Some points, each followed by its number:
[ 13  19  -4   3  39  44 -34  43 -38  -3   5  71  63 -68  22   2   3  -9
   3   5  22 -26 -61 -12  13 -36  10  -3  22 -25   1  42] 0
[ 59   1  28 -64  68 -65  43 -30  94  15  31  38   4 -25  36   9  11  62
  16  42  32 -54  22  17 -58  30 -58 -34  31  20  45 -21] 1
[ 22 -12  51  -7 -27  -3  -5  -2  -5   7  34  24 -64  24 -11  17  38  23
   2 -24  67 -10  31  67  -6   8  28   0 -26  -8  28   4] 2
[ 42  11  -6   2  18  24  40  34 -11  24 -51 -32  30 -15   9   5   4 -34
 -25  32 -37  11  -8   8   8  -5 -23  33  -7 -51   7 -21] 3
[-50 -56  37  10  -5 -17   0  -5   4 -40  -9 -61 -48 -21 -59 -24  -9   6
  39   1  32  10  68 -24 -40 -10 -27  33 -21   1  -1  -5] 4
[ 25  44 105 -31   3 -80  -3  17   7  48  58  40  42 -36  13 -20   7  42
 -19  -6  67 -79  11  19 -33 -18  -3  49  16  -6  86  46] 5
[-20  -6 -55  22 -25  37  -5  -6 -17 -16 -72 -27  29  -1 -33 -10 -25 -13
   6  10 -49  39 -14 -42  32 -12  -1   2  21  -8 -36  -7] 6
[  7  -2  -8  62   4  45 -22  34 -81 -11 -10  -1  14  -4  -5 -18  24 -10
 -11  13   1  16 -18  12  -5 -18  30  15 -72 -18  -5 -20] 7
[ -41   10   43   44 -127   16  -30  -25  -17   25   33  -78  -69   54
  -32  -10   18  -15  -51  -64  -15   63   57   90   48    4   67   20
   15  -43   40   20] 8
[ 11 -15 -46 -27  58  -6 -15  18   9  -6 -19  44  47 -55  50  19 -21 -20
 -23  32 -18 -39 -55 -37  17  -3 -25  -6  43 -14 -32   0] 9
[ -4 -23  19  -8  11  -9   2  -4  -6  12  13  42  24  -2   9 -16  11  19
  25   1  64 -30   5  19 -29  -6  21 -29 -22  37   1  24] 10
[ -1  41 -66 -20 -17  81 -46 -30  -3   8   6  62  -7  -3   6   2  10  18
  47  -4 -10  46 -20  26  23  -3  -1 -39  40 -13  30  37] 11
[-28  -9 -49 -31  38  21  19 -21  40  13 -63  44  69 -12  23  35   3  12
  35  41 -17   6 -14 -37  36  21 -38 -29  62  -4 -50  24] 12
[ -7 -16 -15  23 -39 -24 -15 -14   1 -26  13 -63 -68  14 -22 -16 -40 -17
 -16 -38 -28  20   6 -21  12  -4  35   0  -3  28 -18  -7] 13
[ 51   0  19   0   4  17  17  32  -5   9   8   4 -32  12 -24  11   2  33
   9  11  11   9  17  51 -10 -14  27  -3 -27 -11  44 -13] 14
[ -12   15   63   37 -127   -4  -15  -13  -19   29   45  -89  -84   50
  -40  -24   10   -9  -45  -64   -5   49   63   90   31  -10   83   31
    4  -38   65   12] 15
[ 49  14  14  13   9  -4  49  38 -18   2 -43 -68  -1   3 -26   6   3 -29
 -30  17 -25  13  13  -5   1  -4 -29  31 -38 -34   2 -38] 16
[ 99  62 -32 -19  51 -24   7  39 -20 -52  63  24 -40  21   8  29  33 -17
 -53   7 -23 -20 -65 -30 -12  17 -17 -30 -47 -12   8 -71] 17
[ 53  22  14  -3  11 -10  35  10  24  16   8  -7  14   2  29  11  -6 -14
 -70  23 -37  -9  -4  11   6   5  14 -18  18 -23 -13  -2] 18
[-21  34  59  22 -43 -60  -4   6 -46   3  18 -66   2  -4  -8 -56 -36 -41
 -28  -5  -9 -52   3 -51 -34 -12  11  60 -70  40   5   5] 19
[ 19 -28  -7  24  12  -9  10  22 -38  -8 -22  -9  -4 -10 -22 -22 -39 -11
   1   8  14 -23  -4 -17 -22 -26  41 -15 -51  34 -21  -6] 20
[-13  -3 -48   1 -32  -5 -53 -23  32 -13  24  20  21  53  43   1 -29 -43
 -36 -48  -1 -18 -45 -16  32   0  71 -57  17  78 -63 -16] 21
[ 34   1  61  -9  17 -84  -6  14  11  -3  49  12 -22 -33   3 -14 -30  30
 -24 -17  50 -76 -17  -2 -23 -20  14  -1 -20  40  36   7] 22
[ -44   20   43   52 -127   29  -34  -11  -34   26   37  -82  -71   47
  -49  -20   19  -16  -41  -61   -4   74   65   96   44  -13   64   19
    5  -51   59   22] 23
[ 21  24 -44  33  21   9  -4  22 -57 -10 -19 -26  -2  -4   7 -27 -10 -36
 -18  42 -56  -1 -34 -45  -9  -3  -2   7 -54 -10 -15 -40] 24
[-11  23 -65 -15  -8  75 -32 -24  -3  -5   3  50 -11  -3  -6  -6   5  22
  49  -7 -11  61 -20  16  23  -5   0 -37  34  -8  23  27] 25
[-10 -44 -18  13  11 -37  20  24   7  21 -42 -61 -25 -15  63   4 -34 -34
 -41  58 -92   1   8 -16  20  28  -7  42 -17 -16 -30 -47] 26
[-10 -18  -2  12 -21  18  52 -43 -14   7 -23  -2  17  29 -41 -25  -1  10
  52  -8  21   2  19  27 -35   2  -4  -8 -39  45  -9  -1] 27
[ 20  21 -11 -12  12   7  24   9  18 -18  42   8 -10  58 -44  22 -13 -14
 -16 -55  11  20  -9   1  20  -3  28 -47  42  17   5 -18] 28
Which two points above are nearest to each new point? Their numbers follow each, nearest first.
[  7 -13   3  38   7  11  -5  22 -62 -17  -8   0   0 -30 -55 -28 -36   5
  23   4  40 -25  -4  -7 -33 -45  42  -5 -58  35   1   5] ~ 20 7
[  8 -27  29   0 -20  10 -11 -21 -14   0  27  29 -53  29 -15  11  56  21
  17 -21  85  -6  38  77 -17  10  13 -12 -27  -4  23 -10] ~ 2 14
[  50   50  100   16  -12  -82   18   26   27   18   60  -33   -9  -10
   42    5  -11  -27 -127   -2  -44  -65   -6   -5   14    2   34   28
   30  -26    9   -1] ~ 18 22
[ -4   8 -19   1  -4  14   3  -2  -1 -35  38   4 -22  49 -57  25   6 -14
 -15 -54  21  26  -4   7  24  -2   3 -32  32   1  -4 -20] ~ 28 13
[ 27  50 -13 -49  27 -15   5 -10  27   7  39  41  22  13  45   0  32  15
  17  18  -4 -10 -22 -19 -33  39 -40 -18 -22  27  15   0] ~ 10 18
[ 13 -23 -46 -32  59  10 -17   3  34   9 -24  71  68 -37  28   0 -37  25
  11  34  14 -31 -38 -15 -13 -12 -11 -42  33  26  -3   3] ~ 9 12
[-43 -47  45  20   4 -16 -18  -8 -22 -49   3 -41 -36 -32 -49 -20  28  14
  57   1  48 -12  43 -30 -51 -13 -38  27 -46  -3  -3   2] ~ 4 27
[-49 -39  51  31 -14 -21 -24   0  -9 -36  -4 -67 -35 -26 -54 -22  -9   7
  32 -18  34   2  48 -22 -22 -25 -13  34 -19   0   4   0] ~ 4 13
[ 29  36 102 -25  -3 -71   4  15   2  58  56  39  22 -24  15 -19  12  44
 -11  -3  76 -74  34  44 -34 -14  -3  49   4  -9  97  34] ~ 5 22
[  7 -16  41  -5 -23  -3  -9 -12  -7   6  33  32 -50  12 -13   7  37  28
  13 -23  78 -11  36  66  -5   5  15  -6 -14   1  31  12] ~ 2 14
[-30 -29   1  21 -25  23  44 -40 -23  18 -32 -20  19  20 -27 -30  -5  -4
  50 -10   8  -3  26  23 -38   4  -7  15 -44  43 -19  10] ~ 27 20
[ 99  42 -20 -91  24 -10  70 -46 110   4  21  39 -51  52   6  29  36  58
  24 -17  -2  22  14  45 -17  46 -21 -56  68   7  44 -21] ~ 1 28
[  2   5   4  63  -6  47 -24  25 -80  -5  -1  -7  11   1 -18 -24  17  -6
   4  -4  17   7 -11  25  -9 -30  38  16 -60  -8  14 -11] ~ 7 20
[-12  31   4 -53   9  -6   2 -26  76  22  -2  31  50 -18  18  16 -15  15
  32 -14   5  -1 -11 -14   3   2 -31  -9  90   6  16  51] ~ 12 9
[ -8  37   9 -13  16  -3 -19  -9 -22 -10  60  44 -27 -14  46   5  70  17
  18  29   3   1  -8  -9 -24  38 -29   2 -48  -8  -2  24] ~ 10 2
[  3  -5 -14   4  11   0  -9  16 -16 -54  14  16 -14 -11 -30   7   8  11
  10 -12  -5  25 -14 -59  -1  -3   1 -10 -11  11 -25  12] ~ 20 13
[ -4  58  25 -12 -10 -18 -13   1 -23   9  33  52  41  20 -39 -10 -12  17
  16 -27  73 -31 -22 -10  15 -35  44 -33  17  40  35  30] ~ 10 28
[-27 -36  53   3 -15 -64  -8  -7  80  37   6 -17   0  13  64   6 -31   9
 -55 -29 -18 -16  26  29  36  19  36  14  74   2   3  -8] ~ 18 13
[ -6  -2 -12  66  -5  46 -32  38 -79 -11 -23 -14  28  -6  -7 -14  17 -20
 -19  10  -6  34 -16   4  11 -19  33  18 -69 -24 -22 -10] ~ 7 24
[-48 -71 -92 -24  31  44 -33 -21  -1 -17 -38  69  44   9   8  26   4  10
  50  31  32  -2 -23  -8   3  19   9 -67  -5  42 -81   5] ~ 12 10
[  7  20  16 -23   6   9  -6  13  28 -26  40  -8 -57  45  48  50  90 -19
 -36 -13 -37  53   1   3  20  58 -19  22   8 -75 -19 -24] ~ 18 3
[-27  28 -28   8  22  19 -18 -10 -21  -9  16  26  37  21  42   1  39 -32
  -7  29 -13 -10 -39 -22 -19  32   5 -36 -40  10 -53  -1] ~ 24 7
[-13 -41   8   2  22   5  11   8 -27  22 -21  38  32  -4  28  -9  19 -12
  25  21  51 -32  -1  19 -23  -1  14  -7 -42  22 -29  16] ~ 10 20
[-11 -32  64  -1 -12 -76  10  -9  72  59 -13 -19  13   5  75  -6 -39  20
 -47  -8 -21 -41  22  40  18  21  30  27  56   0  20  -6] ~ 18 22
[ -8  15  18 -14  33 -28  19   9   4 -37 -11 -42  17 -28 -45 -21  -3 -16
  37   5  20  -9   2 -71 -30 -22 -53  17  -5  -3   5 -11] ~ 4 16
[ 11  33 -31  -1 -16  20  19 -31 -15  25 -31  -2  13 -28  -8 -43 -27   5
  44  34 -15   7  25 -12 -29 -19 -39  12  -2  16  42   8] ~ 27 3
[-13 -51 -10   3  21 -38   4  30  11   8 -27 -47 -39 -17  59  15  -6 -29
 -32  38 -60   7  11  -9  16  35 -18  38 -19 -24 -35 -36] ~ 26 3
[-16  -2   3   1  14 -13  41  -1 -23 -12 -23 -27   4  49 -37  -3  18 -18
  44  22  22  14  21 -28 -21  19  -4   2 -52  12 -23 -33] ~ 27 20
[-51 -77 -84 -20  42  34 -27 -11   2 -18 -38  64  38  28  26  40  20   7
  42  36  28  -1 -20  -8  10  34  10 -63 -10  31 -87 -15] ~ 12 9
[  9 -21 -73 -44  26  62  28 -55  66  23 -77  32  75 -30  30   9 -16  24
  60  24 -36  29 -15   2   8   2 -61 -25  65 -11 -14  26] ~ 12 25
[ 12 -38   7  33  -3  -4  12  15 -31   4 -33 -13 -10  -4   1 -19 -27 -12
  -1  18  10 -25   3   8 -23 -15  39   0 -60  29 -28  -8] ~ 20 7
[  7   1  45 -12 -15 -26  21 -13  27 -57  21 -56 -50  -8 -60  16  33   9
  25 -18   4  16  30 -38 -29   4 -66  35 -19  -8   2 -10] ~ 4 16
[-21 -52  31  11   8 -28  -3   9  -4 -39 -10 -49 -44 -16 -45 -13   2  16
  28   2  33  -1  57 -26 -36  -8 -22  24 -37   2  -2 -17] ~ 4 20
[-17 -38   7   2  14   1   7   1 -34  20 -18  49  44   2  20  -9  11 -11
  22  20  53 -47  -6  12 -24  -3  24 -15 -43  36 -31  19] ~ 10 20
[ -9 -49  -8  13  16 -42   7  30   5  16 -26 -46 -26 -15  64  13 -29 -33
 -43  38 -68  -7  -6 -11  27  25   8  27 -14  -8 -41 -30] ~ 26 18
[-48 -46  40  16   1 -24  -5  -8  -4 -44  -9 -48 -31 -24 -57 -21   5  13
  50  -5  35   2  45 -37 -38  -8 -25  24 -29  12 -12   1] ~ 4 27
[-31   7  15   0 -19  21   0  -1 -20 -22  -6 -20 -22  13 -55  22  49   8
  48  -6  28  45  38 -12  17   2 -32  23   1 -38   2  20] ~ 4 27
[ 55   5 -11   8 -24 -28  53  11  20  37 -43 -17  20  47  -8   8 -61  19
 -48   4 -48   1  -6  16  39  -7  63 -17  25  20   5 -24] ~ 18 28
[-19   3 -17   9  -6  26  -5   5 -12 -38  38  -6 -39  52 -44  33  25 -18
 -14 -59   9  54   3  -3  29   6   8 -25  21  -6 -17  -6] ~ 28 13
[ 30  18  11  15  -2 -12 -25  35   6 -33  13  -1  16  -7  -1  35 -19 -48
 -80 -41 -28 -25 -53 -37  24 -20  11   4  19  -6 -40   0] ~ 18 28
[ 23  37  92 -25   8 -59   4  26  -3  54  53  49  21 -23  20 -10  29  43
  -7  14  73 -51  36  37 -26  -9 -15  55   6 -28  95  29] ~ 5 22
[-55 -44  -1  -2   1  23 -39 -21  -8 -15 -10  29  -3 -27  -4   0  16   6
  52  -6  43   3  20  -1 -11  -1 -14  -2  12  -3 -21  41] ~ 10 27
[ -1  30   4 -24  -9   1 -24 -18   0 -26  56   9 -48  19   6   5  54  -5
  12  -4  20  17  18  -7 -22  26 -40  -3 -30  -9  11   0] ~ 2 14
[ 28 -29  -7  21  10   1  11  17 -44 -24 -13  -1 -25 -18 -45 -19 -31   9
  22   4  30 -26  -1 -10 -41 -31  33 -11 -60  36  -8  -5] ~ 20 10
[ -7 -34  18  -2  14  -6   7   1 -15  24 -14  38  33  -4  23 -12  11   2
  22  20  50 -44   0  18 -30  -3  18 -12 -32  27 -10  17] ~ 10 20
[-45 -73 -95 -30  40  49 -37 -26   0 -30 -36  88  39   9   0  45  20  26
  67  28  48   4 -16 -10   1  19  -9 -79  -1  29 -75  10] ~ 12 25
[  5  -6  -7  61  12  35 -26  31 -78 -15  -7  -6   7 -13   4 -22  19 -11
  -8  17  -5  13 -17   0 -10 -15  22  13 -74 -14  -8 -20] ~ 7 24
